Each named turn below is shown by a few rows before and after it. Which turns, in which order, take the first row of each later pair to the second? The first pair is answered.
Q_408:
-.13,.12,-.03,-.02,.16,-.01,-.05,.21,.09,.00,.15,.02,.08,-.10,.03,-.11,-.08,.04,-.07,.05,-.02,.05,-.08,.06,-.02,-.10,.09,-.04,.04,-.21,-.08,-.03,-.05,-.01 => -.10,.11,.01,-.02,.10,.03,-.05,.09,-.15,.12,.05,.00,.06,.03,-.09,-.18,.04,.15,-.08,.13,-.12,.08,-.21,-.05,-.17,-.08,-.03,.06,.03,-.23,.00,.03,-.06,-.05
-.20,-.27,-.17,-.13,.14,-.33,-.05,.19,.27,-.30,.07,.12,.15,-.21,.10,.25,-.24,-.20,.04,.05,.12,.01,.32,.08,.24,.15,.22,-.28,-.05,-.01,-.06,-.26,-.15,.14 => -.35,-.07,.04,.01,.48,-.26,-.25,.44,-.01,-.14,-.22,-.12,.13,.13,-.27,-.05,-.01,-.07,-.14,.03,-.12,.10,-.01,-.36,-.19,.05,-.12,-.05,-.13,.14,.04,-.11,.30,-.18
-.17,-.07,.04,-.17,-.08,-.25,.04,.05,.11,.02,-.07,-.07,-.05,.04,-.08,.09,.13,-.09,.02,.08,-.06,-.05,.04,-.07,.14,.16,.04,-.13,-.22,.22,.23,-.08,-.01,.02 => -.16,-.02,.01,-.19,-.02,-.27,-.01,.07,.12,.01,.00,-.08,-.04,.08,-.07,.14,.10,-.09,.02,.10,-.06,-.07,.03,-.04,.16,.17,.06,-.10,-.20,.22,.17,-.09,.00,.03
Q_20:
-.17,-.01,.07,-.12,.31,.15,.00,-.04,.07,.17,-.48,-.13,-.03,.09,-.13,-.33,.09,.30,.01,.31,.30,-.16,-.33,.14,-.22,-.25,.19,.01,.14,.19,.08,-.16,-.05,-.22 => -.18,-.13,.04,-.19,.31,.18,.01,-.08,.05,.04,-.36,-.06,-.02,-.01,-.07,-.34,-.04,.24,.11,.37,.28,-.14,-.38,.22,-.08,-.28,.30,-.09,.17,.04,.07,-.15,-.29,-.18
.06,-.02,.03,-.04,-.03,-.07,-.04,.14,.04,-.05,.26,-.05,-.11,-.28,.21,-.18,-.29,-.33,-.15,-.06,-.08,.01,.13,.16,.07,.02,.04,-.24,-.23,.08,.01,-.03,.04,.17 => .07,.00,.06,-.05,.01,-.13,.05,.16,.00,.02,.06,-.16,-.11,-.14,.14,-.10,-.15,-.29,-.24,-.14,-.05,-.04,.19,.10,-.06,.14,-.13,-.18,-.27,.29,.03,-.10,.33,.10
.00,-.23,-.04,-.15,-.37,-.14,.11,-.24,-.03,.08,.06,.01,-.05,-.03,.06,.14,-.03,-.15,.18,-.04,-.02,-.20,.29,-.10,.17,.16,.22,.04,-.04,.09,.06,-.02,.08,.26 => .20,-.10,-.05,-.09,-.31,-.04,.16,-.27,.05,.14,-.02,-.05,-.12,.03,.12,.15,.07,-.04,.12,-.08,.06,-.16,.33,-.01,.10,.14,.13,.19,.00,.12,-.02,.06,.19,.18
.23,.00,.00,.09,-.20,.07,.11,-.30,-.24,.12,.21,-.05,-.18,.03,-.10,-.06,-.01,.02,.03,.17,-.15,-.05,-.15,-.02,.09,-.01,.09,-.18,.01,-.25,.03,.03,-.08,.07 => .18,-.06,.10,.06,-.20,-.06,.05,-.21,-.27,.13,-.02,-.11,-.14,.03,-.21,-.02,.05,.01,-.01,.15,-.22,-.07,-.12,-.12,-.08,.05,.00,-.14,-.08,-.06,.13,-.02,.20,.08
Q_389:
.03,.04,.11,-.08,-.07,.08,-.11,.02,.16,-.06,.15,-.10,-.19,-.02,.12,-.15,-.19,-.14,-.20,-.12,-.04,.01,.25,-.07,-.04,-.10,.20,.04,-.11,.05,.13,.09,.16,.04 => .01,-.10,.14,-.11,-.23,.04,-.03,-.14,.03,-.05,.11,.00,-.17,.03,.10,-.03,-.15,-.14,-.10,-.03,-.03,-.02,.24,-.07,.04,.04,.31,-.04,-.10,.03,.17,.03,-.03,.13
-.26,.04,.16,.05,.07,.16,-.11,-.07,-.07,.07,.17,-.15,-.32,.00,-.03,-.02,-.03,.08,.13,.32,-.19,.07,-.27,-.06,-.13,.15,.01,-.20,.10,.14,-.12,-.15,-.14,.07 => -.33,.12,.16,.09,.23,.10,-.18,.13,.14,.01,.19,-.19,-.26,-.06,.02,-.07,-.08,.02,.11,.24,-.11,.08,-.23,.00,-.07,.11,.00,-.19,.11,.18,-.12,-.19,.01,.05
-.03,-.06,.04,.00,.06,-.07,.04,-.02,-.03,-.10,.00,.09,.14,-.03,.11,.21,.01,.08,.13,.16,.26,-.02,-.13,.22,.25,.13,.15,-.16,.09,-.23,-.15,-.21,-.46,.02 => .04,.14,.10,.12,.15,.18,-.01,-.05,-.21,.08,.06,.04,-.04,.05,-.04,-.16,.09,.26,.00,.16,.05,.07,-.39,.02,.05,-.15,-.05,.11,.06,-.27,-.12,.06,-.35,-.18
Q_384:
.02,.09,-.14,.08,.02,.24,-.14,.10,.32,-.22,.33,-.05,.12,-.14,.20,-.19,-.13,-.01,.01,.08,-.15,-.09,.03,.03,.19,-.22,.05,-.07,-.11,.06,-.16,-.03,-.03,-.08 => .04,.02,-.17,.09,-.01,.23,-.12,.06,.28,-.19,.32,.00,.08,-.17,.26,-.18,-.12,-.02,.05,.12,-.18,-.08,.02,.06,.20,-.21,.08,-.08,-.10,.06,-.16,.01,-.06,-.09
-.23,-.01,.05,.14,.06,.10,-.03,.07,-.21,-.11,-.13,.08,.07,.04,-.10,-.11,-.04,.14,.29,.28,.34,-.01,-.15,-.12,.17,.16,.14,-.13,.04,-.33,.06,.06,-.26,-.17 => -.35,.02,.09,.23,.23,-.01,-.09,.17,-.15,-.16,-.17,.05,.12,.01,-.13,-.15,-.03,.03,.30,.25,.36,-.01,-.13,-.19,.17,.13,.10,-.14,-.04,-.28,.06,.02,-.12,-.20
-.01,.03,.05,-.17,-.16,.02,-.05,-.12,-.08,-.10,-.15,.02,-.01,.10,.01,-.02,.24,.12,.16,-.05,.12,-.08,.07,-.25,-.14,.15,-.03,-.12,.00,.05,.18,.07,.08,.03 => -.05,.01,.02,-.18,-.16,.01,-.07,-.17,-.06,-.10,-.19,.02,.00,.08,.02,.00,.24,.07,.13,-.03,.13,-.05,.08,-.23,-.14,.17,.01,-.09,.00,.07,.13,.09,.12,.03
-.01,.28,.08,.15,.36,.12,-.06,.29,.23,-.01,.25,-.11,.05,-.02,.08,-.22,-.06,-.09,-.16,-.16,-.16,.03,-.04,-.03,-.04,-.25,-.15,.17,-.08,.12,.01,.10,.30,-.17 => .24,.23,.01,.15,.03,.34,.12,-.06,.04,.11,.34,-.03,-.10,.04,.14,-.36,-.06,.08,-.07,-.08,-.27,.04,-.11,.09,.01,-.32,-.11,.28,-.03,-.03,.02,.26,.01,-.11
Q_761:
-.28,-.02,.20,-.07,.19,-.06,.01,.17,-.01,-.01,-.28,-.12,.14,.15,-.21,-.02,.23,.02,-.09,.01,.00,.06,-.08,-.12,-.38,.06,-.14,.00,-.04,.10,.02,-.01,.18,-.11 => -.18,.10,.20,-.04,.20,.00,.03,.15,.10,.06,-.31,-.12,.13,.13,-.14,.00,.24,.07,-.10,-.05,.07,.02,-.04,-.07,-.39,.05,-.19,.05,-.05,.13,-.02,.04,.25,-.14
-.15,.21,-.09,.02,-.01,-.04,-.12,-.01,.18,.12,.10,-.15,-.01,-.14,.23,-.04,-.20,-.09,-.19,-.12,-.17,.13,.33,-.26,-.13,-.22,-.09,.12,.06,.37,.26,-.03,.03,-.07 => -.28,.10,-.02,-.02,-.03,-.10,-.19,.00,.12,.05,.09,-.10,.05,-.13,.13,-.04,-.24,-.18,-.17,-.04,-.25,.16,.21,-.35,-.10,-.13,-.01,.04,.04,.25,.35,-.09,-.10,.02
-.04,.20,-.06,-.05,.13,.08,-.15,.04,-.23,-.24,.35,.10,-.06,-.20,.03,-.35,-.21,-.21,-.20,.11,-.31,.07,-.03,-.06,-.06,-.23,-.33,-.04,-.03,-.02,.14,-.02,-.01,.03 => -.13,.13,.01,-.04,.13,.06,-.13,.02,-.35,-.25,.33,.10,.01,-.07,-.04,-.35,-.14,-.14,-.13,.17,-.33,.05,-.18,-.11,-.09,-.10,-.33,-.14,-.06,-.05,.21,-.10,-.13,.04
Now pairs of rows:
Each pair is 2 to 3 turns apart.
-.03,.17,.05,-.05,-.06,.23,-.04,-.22,-.38,.02,-.02,.07,-.05,.21,-.16,-.24,.11,-.08,.03,-.07,-.34,.09,-.20,-.21,-.28,.01,-.16,.02,.06,.13,.21,.16,.09,-.03 => -.23,-.06,.04,-.15,.04,-.16,-.10,.03,.12,-.28,.05,.17,.21,-.06,.04,.19,-.09,-.36,.11,-.14,.03,.09,.16,.13,.04,.23,.15,-.27,.05,.11,.08,-.18,.00,.18
Q_389, Q_389, Q_408
.30,.12,-.06,.13,.01,.20,.12,-.16,-.14,.14,-.03,-.03,-.04,.16,.00,-.17,.13,.35,.01,.07,.04,.05,-.21,.00,-.20,-.07,-.12,.22,.11,-.08,-.08,.11,-.05,-.11 => .00,-.22,-.06,-.02,-.14,.03,.08,-.19,-.21,-.03,.12,.09,.05,.08,-.08,-.02,-.04,.10,.14,.20,-.05,.05,-.23,-.08,-.01,.06,.12,-.07,.04,-.20,.06,.01,-.40,.07
Q_389, Q_20, Q_389
.10,.05,-.08,-.23,-.20,-.16,.00,.10,.25,-.18,-.02,-.06,.14,-.26,.06,.17,-.21,-.35,-.09,-.17,.04,-.14,.31,.16,.19,.04,.12,-.06,-.08,.22,.05,-.03,.10,.05 => .28,.15,.01,-.11,-.35,.20,.10,-.22,-.32,.13,-.16,-.06,-.08,.10,-.19,-.12,.01,.04,-.11,.00,-.22,-.06,-.10,-.11,-.08,-.04,-.13,.22,-.08,.15,.15,.23,-.07,-.10
Q_761, Q_389, Q_20
.25,.05,-.05,-.14,-.07,.14,.00,-.08,-.10,.10,.19,-.08,-.01,-.06,-.10,-.37,.05,.20,-.12,.16,-.15,.04,-.31,-.04,.12,-.01,-.09,.16,-.02,.10,.12,.24,-.01,-.08 => .32,-.10,-.08,-.22,-.29,.02,.08,-.20,.08,.02,.24,.02,-.01,-.23,.03,-.13,-.01,.10,-.04,.12,-.02,-.06,-.07,.14,.34,.16,.09,.08,-.04,.09,.05,.11,-.12,.05
Q_20, Q_20, Q_408
.09,.26,.02,.02,.18,-.02,-.03,.15,.28,.11,-.15,-.12,-.06,-.03,.06,.09,.06,-.01,-.15,-.24,.01,-.11,.17,.11,-.11,-.12,-.17,.23,-.05,.33,-.04,.03,.51,-.10 => -.03,-.27,.02,-.11,-.31,-.26,.12,-.22,.01,.01,-.15,.09,-.03,-.02,.03,.34,.00,-.12,.10,-.01,.07,-.18,.22,.09,.12,.29,.24,-.13,-.02,.11,.06,-.19,-.13,.23
Q_389, Q_20, Q_20
.06,-.08,.04,-.02,-.27,-.27,.26,-.02,.36,.06,-.37,-.12,.06,-.06,.06,.49,.23,-.01,.11,-.16,.31,-.22,.59,.06,-.12,.14,-.28,.14,.11,.53,-.15,-.13,.66,.25 => .12,.17,.01,.08,-.03,.00,.14,.10,.28,.18,-.26,-.24,-.08,-.04,-.02,.08,.19,.08,-.08,-.22,.12,-.11,.35,-.03,-.27,-.14,-.54,.37,.08,.53,-.11,.10,.88,.02
Q_389, Q_389
.30,-.11,-.14,-.04,-.42,.08,.27,-.30,-.12,.06,.18,.15,-.21,.02,.05,-.05,-.11,.03,.11,.15,-.13,-.07,.09,.08,.13,-.05,.11,-.01,-.03,-.08,.08,.30,-.30,.16 => .31,.29,-.10,.09,.04,.09,.13,.09,.36,.06,.11,-.06,-.12,.01,.21,-.08,-.02,-.08,-.11,-.18,.11,-.05,.33,.18,-.02,-.20,-.09,.15,-.04,.24,-.06,.23,.35,-.06
Q_20, Q_20, Q_389
-.03,.21,-.19,.00,.25,-.04,-.02,.34,.23,-.06,-.07,-.02,.46,-.03,-.14,-.16,-.28,-.16,.16,-.14,.09,.07,.17,-.12,.02,-.13,-.26,-.02,-.12,.09,-.07,.24,.13,.01 => .24,.19,-.30,.01,-.06,.15,.15,.00,.09,-.01,.11,.09,.32,-.04,.04,-.25,-.28,-.01,.25,-.08,.12,.09,.07,.09,.22,-.14,-.18,.07,-.03,-.09,-.23,.32,-.38,.06
Q_408, Q_20, Q_408
